Families of rows that turns and mirrors carry onto each other, the same ones carrying the whole set onto itself: the rest of each named row's family, in list order
5 families of 4 rows
Z478: [ 12  -9 -12  27   5 -16  -3 -19 -20  -3   5 -13 -10]
Z511: [ 12  -4 -13  20   1 -15  -5 -12 -27   6  -7  -5  -7]
Z427: [  1   8  15  -9  -4   4 -13   1  -6  -6   4   1   6]
Z130: [  6   1  17  -2  -4   6 -17   1  -9  -7  -2  -1  16]
Z256: [ 20 -10   7   0  -9 -22  -4  -7  -2  -1 -16 -16  12]
Z72: [  8 -16 -14  24   7 -10   0 -17 -22  -8  -9 -13  -2]
Z271: [  3 -11 -18  17   7  -7   4 -10 -24  -6 -11  -7  -8]
Z438: [ 25  -1  10   0   8 -23   2  -6  -8   5   3 -22   3]
Z954: [ 20  -7  10  10 -11 -19 -11  -3  10   1  -5 -19   8]
Z2: [  7   6  20  -6   2   0 -17  -3  -7  -9  17  -6   0]
Z679: [  3 -19 -12   0   2  12   0 -16   3  -8   3   8  -8]
Z258: [ -2 -11  -8  12   5  13  -2 -12   7 -11  11   2 -10]
Z694: [ 12 -13  19 -15   4   1  -7  -8  -4   7  10  -1   5]
Z336: [ -3 -13  -5   8   0  10  -3  -6   5 -20  17  -5 -10]
Z772: [ 27  -9 -20  12  -2 -11  11 -17 -13  -3   3  -9   0]
Z665: [  7  -6  10  16  -8 -26  -5  -1   0   5  -6 -21   1]
Z918: [ -1 -23 -13   0   0   2   1  -9   3 -10  11  -4 -20]
Z856: [ 10   0  12  -8   7  11 -18  -2 -14 -15   7  -6   6]
Z355: [ 12 -16  -6   6  -4   8  -3 -19 -10  -2  26   4  -6]
Z551: [  9  -8  11   6 -13 -27  -5  -2  -6  -3  -7 -24   5]

The rest of the family of Z551: Z427, Z72, Z258
The rest of the family of Z256: Z478, Z2, Z679
The rest of the family of Z856: Z511, Z954, Z918

Families of rows that turns and mirrors carry onto each other, the same ones carrying the whole set onto itself: the rest of each named row's family, in list order
4 families of 4 rows
Z732: [ 15   1   5   0   2   0  17  -9  -2 -13   5 -10  13   2  12   6  19  -7
   1  10  15   4]
Z179: [ -4   3   8  -4   3   0   0   0  -6  -7  -6  -8  26  -3  -4  -1  25  -8
 -10   0 -25   6]
Z582: [-19 -12 -13  -1  -9  -5  -2 -18  10  -5  -1  -5  -9   8   4   9 -25  -5
   6  -4   6   8]
Z414: [-11  -8  15  -1  10  -1   7   4 -10 -13   4  -4  18   0   1   0  13  -2
   2  -8 -29  -1]
Z443: [ -4 -23   3  -7   5 -13   4  -2  -5  -8   0   0  29  -4  -5  -3  14   7
 -17   0 -21   6]
Z149: [-24 -11 -11  -5 -17   2  -7 -15   6  -6  -7   0  -5   5  -7  16 -11 -12
 -11  -6   4  12]
Z836: [  3  -6   0 -20   8  -2   5   7   1   5   2  10  -8  12  -7 -12 -22   8
   1  -9 -10   3]
Z487: [ -3 -13  -4 -16  11  -9  -1  -1   8   8  -1   6 -13  11   4  -5 -23   0
   5 -13   1   4]
Z882: [  4 -18 -16 -12  12  -2  -6   8  -3  15  -7   1 -13   4 -11   0  -8  13
   7   0  -2   0]
Z454: [ 21  -1 -12   4  -2  10  14   2   0  -6 -13 -15  10   1  14   4  24  -2
   9   2  -2   7]
Z763: [16  6  8 -2  0  9  8 -3 -3 -6  1 -8 12 -8  2  0 29 -1 -9  9  1 14]
Z795: [  6  -1   2 -12  11  -6  -2   7   5  15 -13  -2 -16   5  -7  -8 -18  -4
  -2  -7   1  12]
Z678: [ -9  -4   9  -9  -2   0   0  -3  -2 -12 -14   2  30  -3   1  10  12  -8
 -10  -7 -29  -1]
Z837: [-13  -2 -17  -4 -19   0   5 -19   8 -11   0  -4   0  15  -1  12 -17  -9
   2   9   4   4]
Z159: [ 23   3   9  -5  -1   5  11   0   0  -3 -11  -6  10 -11   8   7  12   5
   0  16   9   8]
Z294: [ -9 -10 -21   2 -12  -7   8 -22  11 -10 -14  -5   3  17   2   1 -13  -3
 -14 -10  -2  16]

The rest of the family of Z732: Z414, Z149, Z795
The rest of the family of Z454: Z443, Z882, Z294

Families of rows that turns and mirrors carry onto each other, the same ones carrying the whole set onto itself: the rest of each named row's family, in list order
9 families of 4 rows
Z394: [-12  -3   7  -1   2   0   3   1  19 -17  -2  -3   3  23  15  10   2  30
  16  -2   4 -10 -22   5   5 -36   2]
Z242: [-16   0   9  19   0  18  10 -21   5 -12  -5 -12 -21 -18   7  30  -6  -2
  27  12  -1   6  15   3 -11 -30  -9]
Z793: [-11  17  13  12 -15  12  -9 -11  18  -5   6 -20 -26  15   8   5  -4  11
   7  -5   5 -15 -21   9  -4 -16   7]
Z500: [ -3   7  -8  17  -5  -5  24 -10   0 -16  -7  12 -14 -22  -4   7   7   3
  38   2  -7   0  -8  -5  19 -26  -8]
Z955: [ -5  -1  15  -4  10  -2   1  -5   8 -21   0  -2   4  19  15  10  -7  25
  17  -5   4  -8 -21   8   7 -36   1]
Z696: [ -9  14  15   1 -20  10  -7  -5  16   4   5 -18 -24  13  10   6   4   9
   9  -3  11  -4 -22   6  -6 -19   9]
Z211: [ -3   3  -9  26   0   1  23 -11   7 -16  -8   8  -8 -20 -12   5   0   0
  32   9  -7  -4  -7  -8  20 -21  -9]
Z320: [ -9   1  12  -1   9  -3   8  -3  12 -20   1   4   4  22  10  17  -2  24
  15 -11   5  -5 -18   8   7 -38   5]
Z51: [ -7  20  11   9 -19  12  -3 -10  22   2   0 -17 -30  15   9   4   5   1
   8  -5   8 -13 -19   7  -5 -21   6]
Z250: [-16  -1   6   5   9   1   5  -1  15 -15  -1  -2   7  19   6   8  -5  23
  19  -9   7 -15 -22  18   7 -40   2]
Z14: [-14   0   2  22  -2  14  10 -24   1  -4  -3  -9 -21 -18  -5  27 -20  -4
  27   7  -4   3  13   4  -5 -28  -7]
Z37: [ -4   0  11   0   3  -4   7   3  19 -19   5  -6   2  17   9  11  -8  26
  16 -10  11 -10 -21   8  15 -34   8]
Z491: [ -9  -1   2  26   3  14   5 -25   1  -1  -9  -5 -17 -12   7  25 -12  -6
  26  14  -2  -2  15   8 -10 -27  -7]
Z950: [ -5   0 -11  21  -2  -2  22  -5   6 -21  -2  10  -9 -24 -11  11   6   4
  30  10  -3  -5  -6  -4  15 -26 -11]
Z824: [ -8   1  16  -3  11   0   4   0  16 -18   3  -3   8  19   7  13  -1  24
  12  -5   7  -4 -18  12  11 -33  -4]
Z992: [ -2   7  -4  23   2  -5  23 -10   8 -17  -2  11 -18 -23 -13   3  11   2
  33   3  -4  -1  -8  -5  16 -27  -7]
Z655: [-12   4   0  21  -4  13   7 -29   2  -5  -6  -5 -23 -18   1  22 -11   0
  24  19  -4  -1  11  -1 -12 -33 -11]
Z156: [  2   6 -11  18  -3   1  27  -9   0 -13  -2   9  -5 -19  -8  -4   9   2
  32  12  -9  -2  -9  -5   9 -26  -4]
Z885: [ -6   1   4  21  -1  13  12 -26   3  -5  -2  -4 -15 -14   3  31 -14  -4
  20   9  -6  -7  18   5 -12 -30  -8]
Z672: [  0  -5  -3  17   0  -1  27  -9   3 -14  -7  12 -10 -27  -8  10   6   4
  31  10  -3   0 -10  -7  12 -27  -6]
Z180: [-10  -2  10   2  10  -1   1   0  16 -15   6  -8   4  21  10  12  -4  28
  13  -3  -2  -3 -17  10  13 -39   3]
Z839: [ -2  14  -9  21   3  -3  25  -4  10 -23  -6  11  -4 -19  -6   6  10  -2
  33   5  -2   4  -5  -3  14 -26  -1]
Z309: [-15  15  18   4 -15   6  -5 -10  18   1   1 -24 -27  10  11   1  -3   9
  12  -2  10  -8 -21  11  -5 -19  11]
Z113: [ -7  18  10   3 -17  12  -4  -8  21   0   4 -19 -31   7  13   3   2   2
  11  -1  10 -12 -26  13   1 -21   5]
Z711: [-11  -1  -4  19   1  13   7 -27   5   1 -11  -6 -18 -14   5  31 -13   1
  25   8   1   2  15   2  -8 -28 -13]
Z190: [ -7   4  -7  20  -4  -5  23 -10   3  -9  -9  18 -13 -20  -7   1   3   1
  33   5  -6   1 -11  -7  13 -20  -9]
Z363: [ -7   2   8  -5   4  -3   8  -4  14 -17  -3  -6   7  17  12  11  -2  29
  16  -3   6 -12 -24   9  11 -28   6]
Z453: [-12  22  14   3 -19  16  -9  -7  15   3   0 -20 -22   6  10  -3   0  -3
  10  -2  11  -8 -17  11  -3 -27   1]
Z237: [-10  17   9   2 -15   8  -5  -6  23   0   7 -22 -28  10  10   1   0  -1
   8  -5   0 -13 -21   6  -6 -21   6]
Z989: [-13  -1   7  -5  12   4   2  -1   9 -21  -3  -1  10  11  16  12   2  18
  15 -11   3  -9 -26   6  11 -35   2]
Z71: [-10  22  16   4 -17   9  -7  -8  15  -3   3 -23 -22   8  10   8   0  -2
  11 -10  12 -13 -20  -1   1 -15   6]
Z114: [  1   6  -4  18   2   2  21  -8   5 -16   0  13 -12 -24  -8   4   7   0
  35   7  -5   3 -15  -6  21 -26  -7]
Z412: [-11   6   5  26  -3  19  13 -23   0  -4  -6 -13 -16 -14   5  23  -8  -3
  21   0  -9   0  15   9 -16 -30  -8]
Z879: [-10  -1   3  26  -3  11   6 -22  -3  -4   1 -10 -21 -19  -2  23 -13  -4
  21   9  -3  -1  16  -2 -12 -29 -10]
Z83: [ -8   0   5  21  -1  22   6 -26   5  -4  -4  -8 -18 -15   7  25 -18  -4
  25  12  -8  -4  13   6 -10 -33 -12]
Z526: [ -7  15  14   3 -22  10  -9  -1  22  -5   3 -19 -26  11   6   5   0   1
   8  -2  -1  -9 -21   8   1 -15   8]

The rest of the family of Z879: Z950, Z309, Z363
The rest of the family of Z242: Z250, Z156, Z71
The rest of the family of Z672: Z793, Z37, Z655
The rest of the family of Z180: Z711, Z190, Z526
The rest of the family of Z237: Z500, Z491, Z824
The rest of the family of Z14: Z394, Z696, Z211

Families of rows that turns and mirrors carry onto each other, the same ones carrying the whole set onto itself: the rest of each named row's family, in list order
5 families of 6 rows
Z312: [-1  0 -8 18 14 -3  2 -4 -8 19]
Z289: [ -4  21   6  -5  -4   2  -7 -12  -2 -11]
Z831: [ -3  -3 -12  12  19  11   1  17   3   7]
Z706: [-12  15   0  -3 -13   9   4   2   6  -3]
Z226: [-13 -15  14  -6   6  18  -6  -7  -4  -6]
Z716: [ -6  -6 -14   3  22  -5  -2  19   1  -2]
Z147: [ 13 -12   3  -9   5  10   0  17   5   0]
Z689: [-10  -6   1  11   8  -5   5   0 -17  20]
Z175: [  1   1   5  11  -5 -21  -9  -6   1  -5]
Z569: [ -2 -16   9 -16 -10   9  -4   4  -6  -2]
Z739: [  7 -21  -2 -14   4   2 -10  16  -6  -5]
Z243: [ -3  -7 -13   0  25   1   2  12   2   4]
Z88: [ -2 -17  11 -16   0  14  -9  -3  -1  -2]
Z757: [ -7 -10   6 -17   1  14 -13  -7  -4  -8]
Z535: [ -4  14   9 -10 -14   0  -3  -9   8  -1]
Z754: [-11  16   8  -8 -14   0  -5  -4   0   3]
Z513: [ -7  -1 -14   7  23   0   2  14  -1   5]
Z819: [ -9  19   4  -5 -12  -3  -4  -7   5  -4]
Z550: [ 21  -7   4  -7   6   6 -13  10   3   2]
Z371: [-13  -3  -3  23  15  -3   2   2  -1   7]
Z863: [ -4 -14  12 -19  -2   9  -9  -5   3  -5]
Z880: [ -9  -3 -10  14  18  -4   7   2  -7  15]
Z153: [ -7   2  -8  15  14 -10   7   0  -3  18]
Z518: [  9 -18   1 -15  12   8  -7  12   3   6]
Z87: [ 13 -19   5 -14   6   9  -8  11   1   0]
Z221: [ -2   6   6  15  -2 -12   1 -16   0  -7]
Z357: [ -5  12   1   7  -1 -20  -1 -13   5   0]
Z380: [ -2  13   7   9  -7 -17  -2 -11   4  -5]
Z459: [ -4   6 -19  -3  22   2  -1  12  -3  -6]
Z702: [  3  18   6   9   0 -12  -6  -9  -6   3]

The rest of the family of Z226: Z706, Z689, Z175, Z550, Z459
The rest of the family of Z716: Z312, Z147, Z757, Z754, Z221
The rest of the family of Z880: Z88, Z513, Z819, Z87, Z380

